Each named move below is a turn or a mirror, shown by a few rows before and after it. Which moves, in which order, take the first row of each later pair to the second? The first pair is answered.
K712:
0.59 0.12 -1.79 0.22 3.69 -2.39 -3.40 0.18 -1.27 2.59 0.33 -3.06 0.27 0.30 0.57 -1.15 -1.86 -2.68 |-> 0.98 1.31 1.01 0.88 3.15 -2.46 -0.25 -2.65 -0.56 -3.33 1.01 -0.44 1.09 1.55 3.52 1.77 2.23 -0.78
2.05 -0.89 1.10 3.23 0.49 1.84 0.66 -0.37 1.96 -0.52 -2.47 0.03 0.42 -2.66 3.07 3.38 2.49 -1.89 |-> 1.78 -1.52 -0.67 2.79 0.81 1.81 -1.24 1.50 1.38 2.98 -3.04 -1.58 -0.07 -3.48 1.16 1.68 0.00 -2.90
-2.33 0.06 -1.26 4.85 5.38 -1.26 3.50 0.72 -2.76 4.14 3.39 -3.86 0.24 2.95 2.68 1.56 -1.43 -2.77 |-> -2.11 0.42 -0.11 5.19 5.15 -1.47 4.86 -0.54 -2.23 1.59 3.73 -2.69 0.56 3.46 4.15 2.90 0.37 -2.01
0.27 2.27 0.97 -1.49 -1.61 0.37 0.19 -0.83 1.02 -0.70 -1.33 1.60 -1.11 -0.03 -0.58 -0.66 0.83 1.56 |-> 0.10 1.87 0.03 -1.65 -1.38 0.33 -0.66 0.03 0.72 1.33 -1.64 0.75 -1.33 -0.37 -1.60 -1.64 -0.60 0.92
K46:
1.33 0.54 0.92 -1.30 -1.40 0.92 -1.97 1.45 0.69 -0.03 -3.79 2.85 0.09 -0.30 -1.10 -0.27 -0.47 0.30 |-> 1.34 0.61 1.20 0.10 -1.53 1.77 -0.73 1.78 0.69 -0.52 -3.32 3.51 0.34 0.11 -0.97 -0.03 -0.10 0.29
0.97 0.59 0.15 1.31 -5.33 4.22 -0.92 2.23 0.84 1.14 -0.06 2.42 -1.64 -0.87 -4.03 -1.84 -2.04 2.13 |-> 0.98 1.29 1.78 3.39 -4.29 4.26 2.66 0.61 0.96 -2.57 1.16 3.68 -0.38 0.66 -1.24 0.44 1.06 2.72
1.73 0.23 -0.14 -2.49 -2.27 -0.01 -2.78 -1.51 0.40 -0.09 -1.22 0.79 -1.08 0.15 -2.40 -1.08 0.12 1.56 |-> 1.55 -0.09 -0.28 -0.42 -3.31 1.95 -1.51 -0.01 0.52 0.54 -0.75 1.56 -0.94 0.20 -3.09 -1.47 -0.28 1.57
K373:
-0.68 -1.09 -3.13 -2.41 2.76 -2.50 -2.62 1.93 -1.42 4.98 -0.69 -4.20 -0.06 -0.31 -0.90 -1.41 -3.03 -1.63 |-> 0.71 -0.42 -0.76 -6.14 -1.52 -2.46 -5.15 -0.24 0.92 1.66 -2.22 -1.42 -0.99 -1.17 -2.07 -1.55 -2.42 1.40
0.73 3.33 2.94 5.27 0.22 4.81 3.88 -0.25 0.21 -1.76 3.80 -1.55 1.70 0.25 1.23 1.09 1.55 0.20 |-> 0.33 3.44 2.00 2.69 4.74 0.55 2.18 -2.22 -1.32 -1.07 3.62 -4.58 1.72 0.27 3.27 1.74 1.93 -1.38
-1.95 -0.56 1.37 -2.29 -3.31 1.56 2.18 -1.75 -1.41 -4.05 -2.24 0.97 1.55 0.80 2.54 -0.27 2.39 2.78 |-> -2.73 -1.16 0.24 1.34 -2.43 3.48 4.65 0.74 -2.29 -2.12 -0.90 0.75 2.13 1.46 2.43 -0.47 1.81 1.36
-0.24 0.61 -1.98 -0.33 1.77 -0.95 0.30 -0.96 -0.04 1.74 2.26 -1.21 0.96 1.54 1.60 -0.43 -1.27 -1.37 |-> 0.61 1.04 -0.79 -2.81 -0.21 -1.57 -1.31 -2.60 1.21 -0.22 1.25 0.07 0.34 1.11 1.10 -0.30 -0.85 0.24
Pairs:
Each pair is two moves apart.
-0.41 0.17 -0.37 -2.37 2.28 -2.06 -0.70 -1.94 -0.71 -0.31 -2.38 -1.04 0.75 -0.54 0.39 0.85 2.20 0.41 |-> -0.51 -0.23 -0.10 2.42 -1.01 2.79 2.49 1.37 -0.02 0.41 -1.51 1.48 1.22 -0.22 -1.41 0.17 1.46 1.07 : K373 K373
0.83 0.03 -0.86 3.34 -1.63 2.42 4.84 0.46 0.34 -0.06 1.05 1.18 1.37 0.61 -0.63 -1.09 0.36 1.58 |-> 0.23 -0.31 -3.06 0.60 3.40 -1.99 2.00 -0.69 -1.68 2.91 0.53 -3.19 1.06 0.10 0.41 -1.45 -0.77 -1.00 : K712 K373
0.11 -1.32 0.41 2.05 -1.30 0.12 1.50 1.45 -1.94 4.07 1.62 -2.24 -1.16 -1.56 -0.11 -3.03 -2.37 -0.78 |-> 0.11 -0.75 1.29 0.15 2.09 -3.42 1.60 -1.73 -2.76 1.45 1.73 -3.60 -0.71 -0.86 3.01 -1.10 0.25 -1.02 : K46 K373
1.42 0.60 2.21 1.56 -0.80 0.20 4.07 -2.39 1.24 -5.28 -1.23 0.26 0.64 0.19 2.08 1.94 2.54 2.19 |-> 0.95 -0.69 -2.01 -1.92 0.28 -1.36 -2.54 0.54 -0.04 3.10 -3.23 -3.96 -1.09 -2.33 -2.13 -2.28 -3.66 -0.43 : K712 K373
-0.76 0.84 -1.04 -0.17 2.03 -0.70 -0.97 -0.19 -2.08 1.79 -0.38 -0.87 -0.63 -0.14 -0.34 -0.35 -0.65 -0.99 |-> -0.31 1.47 1.06 -0.25 0.01 -0.04 0.35 -1.80 -0.86 -2.07 -0.24 1.62 -0.36 0.35 0.51 0.93 1.43 0.88 : K712 K373
0.84 -0.67 0.40 -2.07 1.79 -1.96 -2.28 -0.16 -3.07 -0.16 -0.73 -1.26 0.55 0.47 0.15 0.39 -0.70 0.40 |-> 0.96 -0.92 0.25 -1.85 -0.38 -0.38 -2.88 0.99 -2.34 0.93 -1.07 -0.38 0.08 -0.08 -1.66 -0.70 -1.97 0.94 : K46 K373
1.22 -1.75 -0.37 -2.16 -1.35 -0.68 -2.48 1.87 0.28 1.59 -1.34 -1.90 -0.75 -0.12 -2.65 -0.95 -2.76 -0.06 |-> 1.00 -1.86 0.35 2.24 -2.43 2.44 1.65 3.42 0.48 0.31 0.11 0.16 0.15 0.94 -2.29 -0.18 -1.76 0.36 : K373 K46
-0.66 -1.91 0.07 -0.36 -0.98 -1.69 -1.10 1.99 0.48 3.22 -0.30 -0.43 -0.44 -0.05 -2.74 -0.55 -2.34 -0.28 |-> -1.17 -1.89 -0.20 0.60 2.06 -3.12 0.48 1.35 -0.74 2.65 0.63 -1.57 0.23 0.84 -0.54 0.67 -1.14 -1.50 : K46 K373
0.74 0.09 -0.46 -1.09 -1.86 0.34 -2.53 -0.64 0.36 -0.17 -1.16 0.56 0.05 -0.84 -1.56 -0.31 -0.11 0.51 |-> -0.03 -0.45 -1.76 1.40 0.91 0.35 -0.67 0.85 -0.95 1.92 -0.08 -1.25 0.65 -0.14 -0.93 -0.10 -0.57 -1.51 : K373 K373
0.80 -0.08 1.47 -0.85 -2.06 1.04 -0.24 -1.23 1.16 -1.87 -0.64 0.24 0.24 0.10 -0.04 0.55 0.79 0.70 |-> -0.21 -0.50 -0.22 1.22 1.75 0.40 1.07 -0.23 -0.41 0.37 0.38 -2.06 0.92 0.66 1.09 0.68 0.38 -1.65 : K373 K373
1.47 0.39 1.01 -4.32 0.12 -2.82 -4.57 -2.68 0.34 -1.47 -1.91 -0.60 -0.34 -0.68 -0.93 0.03 0.45 0.89 |-> 0.83 -0.66 -0.65 0.75 -2.04 2.14 -2.85 2.57 0.17 3.17 -1.23 -0.02 -0.27 -0.78 -4.27 -2.13 -2.66 0.01 : K46 K373
-0.81 -0.29 -1.48 1.26 -0.86 3.63 0.92 1.73 0.87 3.43 -1.65 -0.39 -1.74 1.02 -2.81 -1.27 -2.09 -1.51 |-> -1.15 0.33 -0.43 2.63 2.71 1.83 4.32 -0.63 -0.10 -0.29 -0.33 -0.84 -0.49 2.75 1.32 1.67 1.61 -2.02 : K712 K373
0.88 0.93 0.19 -1.84 -0.16 -1.71 -0.35 -0.83 2.78 -1.89 -0.44 1.29 -1.33 1.02 -0.12 -0.60 2.01 0.65 |-> 0.66 0.40 -0.60 0.75 -1.70 0.98 0.26 1.90 2.75 0.54 -0.02 1.90 -1.38 0.81 -1.99 -1.81 0.39 0.29 : K46 K373
-0.34 1.23 0.86 -0.97 -1.45 1.20 0.45 -1.89 1.05 -2.22 0.24 0.67 -1.02 -0.21 -0.10 0.02 1.09 0.61 |-> -0.33 0.82 -0.30 -2.25 -1.25 0.50 -1.59 -1.25 0.67 0.09 -0.35 -0.41 -1.68 -0.87 -1.29 -1.03 -0.75 0.06 : K46 K712
-1.43 0.20 -0.82 -3.06 0.35 -2.18 -2.83 -1.31 1.85 0.85 -2.29 -0.76 -0.31 -1.20 0.27 -1.54 -4.18 0.31 |-> -2.04 -0.26 -1.80 0.27 0.68 -0.33 -0.87 1.41 1.15 3.11 -1.37 -1.06 0.11 -0.83 -0.45 -2.04 -5.09 -0.71 : K46 K373
1.29 -0.39 1.45 4.23 -2.18 0.48 -1.00 2.75 2.90 -2.25 -0.22 1.01 0.83 0.39 -1.20 -1.07 1.22 0.79 |-> 0.49 -0.56 0.22 5.43 1.70 -1.13 0.20 2.83 1.16 -1.07 0.52 -1.27 1.34 1.11 0.63 -0.43 1.60 -1.25 : K373 K712
-1.55 0.72 0.77 -1.35 -2.84 -0.45 2.23 -2.01 0.57 -1.23 -1.61 1.57 0.14 -0.10 -0.74 -0.30 1.42 -1.07 |-> -1.65 0.45 -0.21 -2.49 -2.56 -1.09 0.30 -1.31 0.22 0.99 -2.13 0.51 -0.35 -0.79 -1.67 -1.41 -0.09 -1.60 : K46 K712
2.04 0.64 -1.86 -4.41 -0.30 -0.62 -1.24 -2.73 1.08 0.28 -3.10 -0.88 -2.00 -1.16 -2.29 1.63 -2.48 2.75 |-> 2.17 1.01 -0.34 -1.22 -2.22 2.17 2.30 -2.32 1.76 -2.59 -2.06 1.79 -1.43 -0.08 -1.80 2.86 -0.57 4.11 : K46 K712
-0.61 0.35 -0.29 -1.34 0.47 -0.40 -3.51 -1.43 -0.64 0.31 -1.14 -1.39 -0.72 -0.16 0.42 0.01 -0.93 1.85 |-> -0.53 0.33 0.61 1.29 -2.14 2.70 -1.25 -0.09 0.29 -0.54 -0.57 0.95 -0.54 0.23 -0.43 0.07 -0.52 2.91 : K373 K46
0.94 0.86 -0.92 2.47 3.39 -1.11 3.49 2.36 -0.05 1.31 0.44 -3.64 1.42 2.82 2.17 1.90 2.47 -2.82 |-> 2.62 1.78 1.33 -4.56 -0.21 -3.55 -1.38 -1.57 2.39 -2.57 -2.04 -1.86 -0.15 1.38 1.27 1.77 3.34 0.28 : K46 K373
-0.40 0.15 0.84 2.66 -4.28 5.28 1.10 1.72 1.41 -0.21 1.07 3.23 0.38 0.38 -1.15 -0.38 -0.81 0.95 |-> -1.47 0.18 -0.19 4.22 2.71 1.82 3.54 0.50 -1.09 -0.25 2.61 -0.13 1.63 2.02 2.97 1.71 1.28 -1.87 : K373 K712
0.59 -0.25 -0.35 -1.32 0.19 -1.71 -0.51 -0.15 0.69 1.01 0.48 0.19 -0.22 -0.50 0.38 -0.40 -0.13 -0.18 |-> 0.72 -0.23 0.11 -0.40 -1.45 -0.22 0.15 0.38 1.36 0.46 0.54 1.46 -0.30 -0.48 -0.15 -0.56 -0.02 0.52 : K373 K46
-2.33 1.88 -1.01 2.81 1.56 0.27 0.50 -0.68 -1.88 -1.54 0.89 1.99 0.01 -0.12 -0.23 2.77 -2.34 1.85 |-> -2.00 1.91 -0.55 1.08 0.86 -0.55 -0.65 -1.98 -1.45 -2.67 0.16 2.42 -0.36 -0.41 -0.26 2.92 -2.06 2.64 : K46 K373
1.12 1.60 0.68 -3.28 -0.16 1.58 -1.59 1.21 -0.49 -1.25 0.74 1.61 -2.10 -0.02 2.11 1.00 -0.68 -0.26 |-> 0.88 1.19 0.10 -1.91 -0.66 2.94 -0.91 2.86 -0.71 0.16 0.95 1.65 -1.91 -0.14 1.22 0.32 -1.47 -0.76 : K712 K373
1.28 0.44 2.34 2.24 3.44 -1.54 -1.92 -0.22 1.13 2.69 2.28 -3.45 -0.71 0.40 -0.57 -1.07 -1.34 0.22 |-> 1.73 0.67 3.01 0.25 2.76 -2.34 -3.25 -1.47 1.69 1.50 1.64 -3.13 -1.07 0.02 -0.45 -0.97 -0.94 1.00 : K46 K373
1.16 -2.43 1.10 -1.35 -0.42 -0.95 1.98 -1.16 -0.73 -2.67 -0.40 3.02 -1.62 2.65 -1.58 0.37 1.25 0.66 |-> 0.72 -3.17 -0.45 0.56 -0.56 0.74 2.04 1.56 -1.33 0.83 -0.35 2.38 -1.76 2.34 -3.29 -1.09 -1.06 -0.49 : K712 K46
0.62 -1.22 0.65 -0.07 -1.43 -0.16 -0.96 1.53 -2.05 2.61 -3.05 -1.32 -0.96 -0.99 -2.72 -1.31 -0.36 0.24 |-> 0.29 -1.29 0.98 2.70 -1.40 1.34 1.76 2.46 -2.15 2.04 -2.02 -0.49 -0.34 -0.10 -2.27 -0.68 0.60 0.08 : K373 K46
-1.41 1.67 -1.08 1.14 2.16 2.07 1.54 -0.45 0.57 0.31 2.19 -0.50 0.66 2.80 1.67 0.79 -1.12 1.54 |-> -0.73 2.14 -0.10 -1.85 0.56 1.07 -0.51 -2.27 1.70 -1.72 1.30 0.42 -0.01 2.32 1.49 0.87 -0.63 3.01 : K373 K373
0.29 -0.16 0.50 -4.15 -2.41 -1.42 -4.35 -1.48 1.20 -0.56 -2.42 0.93 -1.16 -2.23 -2.35 -0.79 -0.73 1.07 |-> -1.04 -1.13 -1.59 2.64 -0.96 2.38 -0.18 3.46 -0.46 3.98 -0.31 0.05 0.00 -1.24 -3.39 -1.69 -2.48 -1.54 : K46 K373
-0.25 -0.40 -0.61 0.97 2.34 -0.47 1.06 0.67 -1.66 0.91 -0.33 -1.59 0.42 0.97 1.50 0.78 0.31 -1.16 |-> -0.41 -0.36 -0.65 0.02 2.56 -1.26 0.25 -0.06 -1.67 0.62 -0.63 -1.93 0.26 0.85 1.60 0.73 0.41 -0.95 : K712 K46
0.01 -1.16 -0.15 2.51 -2.48 0.60 1.32 1.32 -0.48 -0.61 -0.56 1.98 1.31 0.90 0.70 -0.11 -0.22 1.71 |-> 0.45 -0.69 0.04 -1.21 -0.72 -2.87 -0.88 -1.41 -0.61 -1.77 -1.47 0.82 0.89 0.54 2.02 0.47 0.64 1.69 : K46 K46
-1.31 -1.44 -0.71 4.15 0.92 2.78 2.33 3.47 -0.44 3.14 1.45 0.10 0.89 0.51 -0.73 -0.24 -0.88 -1.84 |-> -0.65 -0.29 1.68 0.84 2.76 -1.18 2.60 -1.69 0.00 -2.70 1.29 0.49 1.33 1.38 3.37 2.76 3.23 -0.56 : K712 K46
1.48 -1.99 -2.11 -4.50 -1.26 -2.70 -4.46 -0.98 -1.18 0.43 0.82 2.23 0.85 -3.05 -1.53 2.36 -0.25 -1.86 |-> 1.70 -1.88 -0.59 -0.20 -4.60 1.83 -0.36 0.72 -0.05 -1.35 1.96 5.69 1.69 -2.10 -1.90 2.89 0.91 -0.42 : K712 K373
0.85 -0.80 2.57 1.29 -1.75 1.39 0.77 1.53 -0.86 -0.85 2.10 0.82 -2.34 1.13 0.06 -1.00 1.89 -0.90 |-> 0.67 -1.28 1.04 -0.44 -0.48 0.05 -1.69 1.93 -1.52 1.76 1.43 -1.15 -2.81 0.42 -0.70 -2.18 0.16 -2.03 : K46 K712
-2.64 0.21 2.42 0.44 2.32 1.31 1.28 -1.73 -0.24 5.17 -0.55 -3.38 0.46 0.39 -0.63 -0.51 -0.08 1.99 |-> -1.94 0.85 3.75 -2.00 1.43 -0.04 0.34 -3.97 0.65 2.51 -1.14 -2.47 0.16 0.35 0.01 0.23 1.23 3.34 : K373 K712
1.82 0.51 -1.24 -3.62 -3.11 -1.89 -4.26 -0.66 0.59 -0.63 -0.81 2.83 -0.90 -1.66 -5.31 -2.64 -1.72 3.83 |-> 1.38 0.71 0.28 3.27 -3.32 2.10 2.91 0.75 0.44 -3.50 1.65 5.44 0.91 0.59 -3.30 -0.29 1.01 4.19 : K373 K712
-0.31 -2.04 0.77 -1.14 -0.67 0.97 -0.18 0.99 1.56 -1.46 -0.33 -0.43 0.85 0.74 -3.12 -1.33 -2.11 0.47 |-> -0.45 -2.11 0.75 -0.10 -0.62 1.49 0.80 1.23 1.56 -1.69 0.12 -0.21 1.11 1.11 -3.00 -1.15 -1.83 0.40 : K46 K712
-1.56 -1.03 -1.01 -1.30 6.37 -5.23 -0.93 -1.48 -1.76 1.16 2.07 -3.50 1.16 -0.89 2.68 1.01 1.09 -3.61 |-> 0.11 -0.85 0.36 -6.25 -1.24 -3.79 -6.41 -1.91 1.34 0.71 -0.77 -0.33 -1.16 -3.13 -1.98 -1.65 -1.17 -0.19 : K373 K712
0.10 -0.28 -0.89 -0.75 1.49 -1.57 0.53 -0.48 -1.22 0.02 -0.64 -0.75 0.61 -0.86 0.77 -0.60 0.11 -0.98 |-> 0.18 -0.32 -1.12 -0.95 1.07 -1.61 -0.01 -0.21 -1.13 0.61 -0.91 -0.86 0.56 -1.14 0.18 -1.06 -0.33 -1.07 : K712 K46
0.31 -2.61 0.37 -2.40 -3.22 1.15 -3.10 0.65 4.76 -1.36 -1.06 2.49 -1.91 -1.79 1.67 -1.94 0.13 3.49 |-> -1.66 -3.44 -2.87 1.89 4.35 -0.33 -0.20 2.97 0.98 3.30 0.95 -2.12 -0.51 -0.50 3.99 -1.63 -0.56 -1.18 : K373 K373
-1.19 -1.30 -2.19 1.76 -1.55 3.11 -1.88 2.76 2.35 6.34 -1.07 -0.48 0.12 -0.86 -3.53 -4.85 -2.32 0.38 |-> -1.99 -1.39 -2.25 5.38 1.10 3.51 1.79 3.26 1.20 5.91 0.66 -0.95 1.44 0.55 -1.41 -3.48 -0.88 -0.89 : K373 K46
2.01 0.08 0.85 -1.65 2.94 -2.04 -1.34 0.47 1.40 -2.70 -1.96 0.49 -2.01 0.86 -2.59 0.08 -3.40 0.20 |-> 2.05 -0.04 1.36 0.22 0.95 0.29 0.17 1.54 2.15 -3.12 -1.54 1.97 -1.68 1.11 -3.26 -0.01 -3.27 0.97 : K373 K712
